[[35, 52, 135, 58, 141, 58, 38, 91, 153, 181],
[208, 60, 142, 134, 159, 161, 115, 216, 126, 202],
[62, 142, 134, 62, 123, 103, 72, 52, 147, 63],
[106, 50, 228, 163, 112, 39, 58, 110, 79, 129]]
:
[[181, 202, 63, 129],
[153, 126, 147, 79],
[91, 216, 52, 110],
[38, 115, 72, 58],
[58, 161, 103, 39],
[141, 159, 123, 112],
[58, 134, 62, 163],
[135, 142, 134, 228],
[52, 60, 142, 50],
[35, 208, 62, 106]]

[[197, 71],
[17, 75]]
:
[[71, 75],
[197, 17]]

[[122, 138, 102, 205, 220, 200, 166, 201],
[138, 110, 104, 134, 58, 119, 87, 98],
[36, 200, 174, 170, 74, 123, 189, 188],
[95, 108, 39, 152, 63, 95, 32, 158],
[39, 150, 110, 164, 124, 119, 106, 138],
[144, 115, 165, 148, 19, 207, 96, 239],
[171, 161, 185, 48, 136, 97, 180, 123],
[52, 21, 119, 119, 112, 192, 173, 182],
[99, 96, 92, 57, 23, 80, 42, 69],
[123, 188, 157, 155, 173, 136, 199, 154],
[135, 155, 81, 109, 172, 63, 66, 163]]
:
[[201, 98, 188, 158, 138, 239, 123, 182, 69, 154, 163],
[166, 87, 189, 32, 106, 96, 180, 173, 42, 199, 66],
[200, 119, 123, 95, 119, 207, 97, 192, 80, 136, 63],
[220, 58, 74, 63, 124, 19, 136, 112, 23, 173, 172],
[205, 134, 170, 152, 164, 148, 48, 119, 57, 155, 109],
[102, 104, 174, 39, 110, 165, 185, 119, 92, 157, 81],
[138, 110, 200, 108, 150, 115, 161, 21, 96, 188, 155],
[122, 138, 36, 95, 39, 144, 171, 52, 99, 123, 135]]

[[143, 137, 106, 166, 137, 153, 142, 129],
[96, 157, 99, 128, 114, 110, 75, 121],
[183, 148, 112, 153, 116, 176, 130, 131],
[119, 196, 128, 102, 152, 166, 140, 147],
[116, 127, 165, 87, 129, 117, 149, 131],
[147, 109, 101, 189, 119, 124, 108, 123],
[121, 124, 143, 105, 174, 143, 145, 130],
[174, 172, 131, 125, 181, 218, 170, 140],
[148, 132, 146, 120, 162, 161, 184, 151],
[128, 160, 128, 118, 155, 150, 147, 155],
[147, 135, 138, 103, 139, 160, 138, 119],
[168, 117, 124, 132, 141, 161, 139, 131]]
:
[[129, 121, 131, 147, 131, 123, 130, 140, 151, 155, 119, 131],
[142, 75, 130, 140, 149, 108, 145, 170, 184, 147, 138, 139],
[153, 110, 176, 166, 117, 124, 143, 218, 161, 150, 160, 161],
[137, 114, 116, 152, 129, 119, 174, 181, 162, 155, 139, 141],
[166, 128, 153, 102, 87, 189, 105, 125, 120, 118, 103, 132],
[106, 99, 112, 128, 165, 101, 143, 131, 146, 128, 138, 124],
[137, 157, 148, 196, 127, 109, 124, 172, 132, 160, 135, 117],
[143, 96, 183, 119, 116, 147, 121, 174, 148, 128, 147, 168]]

[[80, 167, 168, 183, 76, 144, 165, 158, 120, 58, 120],
[159, 161, 152, 106, 157, 177, 114, 94, 123, 169, 134],
[148, 122, 121, 134, 150, 127, 101, 84, 99, 142, 114],
[134, 151, 152, 137, 132, 162, 161, 165, 174, 147, 167],
[117, 90, 101, 189, 123, 77, 138, 150, 137, 94, 138],
[95, 205, 200, 152, 87, 201, 197, 197, 178, 100, 165],
[121, 122, 124, 167, 124, 110, 122, 115, 107, 99, 117],
[58, 163, 171, 201, 54, 135, 183, 182, 125, 37, 120]]
:
[[120, 134, 114, 167, 138, 165, 117, 120],
[58, 169, 142, 147, 94, 100, 99, 37],
[120, 123, 99, 174, 137, 178, 107, 125],
[158, 94, 84, 165, 150, 197, 115, 182],
[165, 114, 101, 161, 138, 197, 122, 183],
[144, 177, 127, 162, 77, 201, 110, 135],
[76, 157, 150, 132, 123, 87, 124, 54],
[183, 106, 134, 137, 189, 152, 167, 201],
[168, 152, 121, 152, 101, 200, 124, 171],
[167, 161, 122, 151, 90, 205, 122, 163],
[80, 159, 148, 134, 117, 95, 121, 58]]

[[122, 118, 126, 89, 238, 144, 133],
[147, 89, 79, 75, 162, 160, 125],
[143, 142, 87, 84, 82, 113, 122],
[130, 129, 126, 143, 153, 72, 65],
[117, 163, 184, 162, 149, 125, 127],
[142, 93, 135, 149, 58, 92, 102],
[129, 162, 101, 82, 97, 180, 140],
[127, 133, 57, 95, 160, 176, 152]]
:
[[133, 125, 122, 65, 127, 102, 140, 152],
[144, 160, 113, 72, 125, 92, 180, 176],
[238, 162, 82, 153, 149, 58, 97, 160],
[89, 75, 84, 143, 162, 149, 82, 95],
[126, 79, 87, 126, 184, 135, 101, 57],
[118, 89, 142, 129, 163, 93, 162, 133],
[122, 147, 143, 130, 117, 142, 129, 127]]

[[161, 131, 137],
[174, 104, 87],
[45, 104, 121]]
:
[[137, 87, 121],
[131, 104, 104],
[161, 174, 45]]
